Some points, each followed by its number:
[ 0.4  0.2  1.4  1.9 -1.4 -2.6 -1.6 -3.  -1.6 -1.6 -1.4] 0
[ 0.6  0.6  1.8  1.9 -1.4 -3.1 -1.6 -3.4 -1.6 -1.6 -1.7] 1
[ 0.4  0.4  1.6  2.1 -1.2 -2.9 -1.6 -3.6 -1.6 -1.6 -2.3] 2
[ 0.  -0.8  0.5  1.3 -1.2 -2.1 -1.4 -1.9 -1.6 -1.4  0.1] 3
[-0.6 -1.4 -0.2  1.2 -1.  -1.9 -1.4 -2.2 -1.6 -1.4 -0.4] 4
[-1.2 -1.4 -0.4  1.1 -1.  -1.7 -1.4 -1.7 -1.2 -1.4  0.1] 5
[ 0.8  0.8  1.9  2.1 -1.4 -3.5 -1.6 -3.6 -1.6 -1.6 -1.7] 6
[ 1.   0.6  1.4  1.3 -1.6 -3.3 -1.6 -2.5 -1.4 -1.6 -1.6] 7
[ 1.  -0.2  0.7  1.2 -1.6 -2.8 -1.6 -1.9 -1.4 -1.4 -0.5] 8
[ 0.8 -1.2 -0.1  0.6 -1.2 -1.4 -1.4 -0.6 -0.8 -0.6 -0.2] 9
[-1.6 -1.6 -0.8  1.3 -1.  -1.3 -1.2 -0.6 -1.  -0.8  0. ] 10
[-1.6 -1.6 -0.7  1.5 -0.8 -0.8 -1.2 -0.3 -0.6 -0.8  0.1] 11
[-1.6 -1.6 -0.2  2.  -0.8 -1.  -1.4 -0.8 -0.8 -0.4 -0.3] 12
[-1.6 -1.6 -0.3  1.9 -0.6 -0.9 -1.2 -0.7 -0.6 -0.6 -0.3] 13
[-1.6 -1.6 -0.2  2.1 -0.8 -1.1 -1.4 -0.6 -0.6 -1.6  1. ] 14
[-1.6 -1.6 -0.4  1.5 -1.  -1.1 -1.2 -0.5 -0.4  0.   0.7] 15
[-1.4  1.2  0.9 -0.8 -0.4  0.1 -0.8 -0.2 -1.  -1.  -0.5] 16
[-1.2  1.4  1.3 -1.6 -1.   0.1 -0.8 -0.5 -1.4 -1.  -3.4] 17
[-0.6  1.4  1.8 -1.1 -1.2 -0.4 -1.2 -0.7 -1.  -1.2 -1. ] 18
[-0.4  1.4  1.7 -0.6 -1.2 -0.6 -1.  -0.6 -1.2  0.  -0.2] 19
[-1.   1.2  1.2 -0.1 -0.8  0.  -1.  -0.4 -1.  -1.4  0. ] 20
[-1.   1.2  0.9 -0.3 -0.8  0.2 -0.8 -0.5 -1.  -1.  -0.1] 21
[-0.2  1.4  2.1 -0.9 -1.4 -0.7 -1.4 -1.  -1.4 -1.2 -1.7] 22
[-0.6  1.6  1.8 -2.1 -1.2 -0.4 -0.8 -0.5 -1.2 -1.2 -1.4] 23
[-0.6  1.6  2.3 -2.  -1.4 -0.7 -1.2 -0.4 -1.4 -0.8 -2.4] 24
[ 0.   1.6  2.7 -3.2 -1.6 -0.9 -1.  -0.8 -1.2 -1.2 -0.6] 25
[-0.4  1.6  2.1 -2.7 -1.4 -0.9 -1.  -1.  -1.2 -0.4 -1.1] 26
[ 0.   1.6  1.4 -1.8 -1.  -0.2 -0.2 -1.2 -1.4 -0.2  0.8] 27
[ 0.2  1.6  2.7 -2.4 -1.6 -0.9 -1.  -1.2 -1.4 -1.2 -0.8] 28
[ 0.2  1.4  2.  -1.8 -1.4 -0.7 -1.  -0.9 -0.8 -1.   0. ] 29
[ 0.6  1.4  1.9 -1.8 -1.6 -1.  -0.8 -0.4 -0.4 -0.2 -0.7] 30
[ 0.4  1.4  1.9 -1.7 -1.6 -0.9 -0.8 -0.3 -0.6 -0.2  0.1] 31
[-0.4  0.  -0.2  0.3  0.6  0.6 -0.6  0.1  1.4 -1.   2.2] 32
[-0.6 -0.4  0.1  0.4  1.6  0.2  1.  -0.7  1.6 -0.6 -0.5] 33
[-1.2  0.2  0.   0.1  1.6  0.5 -0.2  0.3  1.2  0.6  0.6] 34
Which five points above are nearest to each new point, looking only along the 3 directions in which the numbered points spread most? Their numbers follow each, nearest first.
[ 0.   0.  -0.3  0.   0.8  0.6  0.4  0.8  1.2  0.2  0.1] 34 33 32 21 20
[ 1.4 -1.  -1.   0.3  0.2  0.4  1.   0.6  0.   0.4  0.3] 33 32 34 15 21
[ 0.6  0.2 -0.2  0.   1.2  1.  -0.2  0.1 -0.4 -0.8 -0.6] 33 34 21 20 16
[-1.  -0.2  0.2  0.4  0.   0.1  0.   0.4 -0.2 -0.6  0.2] 33 34 21 20 16
[ 1.4 -0.6 -0.9  0.2  0.2  0.8 -0.4  0.5  0.2  1.6 -0.3] 33 34 32 21 20
[-1.   1.2  0.2 -0.7  0.6  0.2 -0.2  0.6  0.6  0.2  0.2] 34 33 21 16 32
[ 1.  -0.4 -0.7  0.2 -0.4  0.3  0.2  0.6  0.4  1.   0.2] 33 34 32 21 20
[ 1.  -0.8 -0.7  0.1 -0.6  0.3 -0.4  0.8  0.8  1.2  0.8] 33 34 32 21 15
[ 1.6 -1.2 -1.6  0.7  0.4  0.7  0.   0.  -0.6  1.6  2.5] 32 33 34 15 14
[-0.4  0.6 -0.2  0.   1.   0.3  0.4  0.7  0.8  0.8  0.1] 34 33 32 21 20
[-0.6 -0.8 -0.4  0.4  1.4  0.8  0.6  0.6  1.  -0.6  0.3] 34 32 33 15 11
[ 0.  -0.2 -0.1 -0.1 -0.8  0.6  1.2  1.4  0.4  1.2  0.5] 34 33 32 21 16
[-1.2 -0.6  0.4  0.5 -0.6  0.2  0.   0.5  0.2 -0.4  0.1] 33 34 21 20 15
[-0.8 -0.6 -0.4  0.2  1.6  0.6  1.2  0.8  0.   0.8 -0.3] 34 33 32 21 15
[-1.2  0.8  0.2 -0.2  1.2  0.4 -0.6  0.3  1.4  1.6 -1. ] 34 33 32 21 16
[ 0.4  0.  -0.3  0.1 -0.4  0.8  0.6  0.3  1.6 -1.2 -0.1] 33 34 32 21 20
[ 0.8 -1.  -0.8  0.2 -0.2  0.5  0.2  0.6 -0.2  1.4 -0.1] 33 34 32 21 15
[ 0.8 -0.6 -0.7  0.2  1.4  0.5  1.4  0.4 -0.2 -0.2 -0.3] 33 34 32 21 20
[ 0.6 -0.2 -0.6  0.   0.2  0.7  1.4 -0.2 -0.8  0.8 -0.3] 33 34 32 21 20
[-0.4  0.  -0.3 -0.2  1.2  0.4  0.   0.8  1.   1.6  0.8] 34 32 33 21 16
[ 1.2 -1.  -0.9  0.2 -0.2  0.4  0.2  0.7  0.6  1.4  0.3] 33 32 34 15 21
[ 1.2 -1.2 -1.1  0.  -0.6  0.1 -0.2  0.5  1.6  1.  -0.1] 33 32 34 15 21
[-1.2  0.8  0.  -0.3  0.6  0.3 -0.6  0.5 -0.6  1.4 -1.9] 16 21 20 19 18
[ 1.4 -0.4 -0.9  0.3 -0.2  0.8 -0.4  0.3  1.6  1.6 -0.7] 33 34 32 21 20
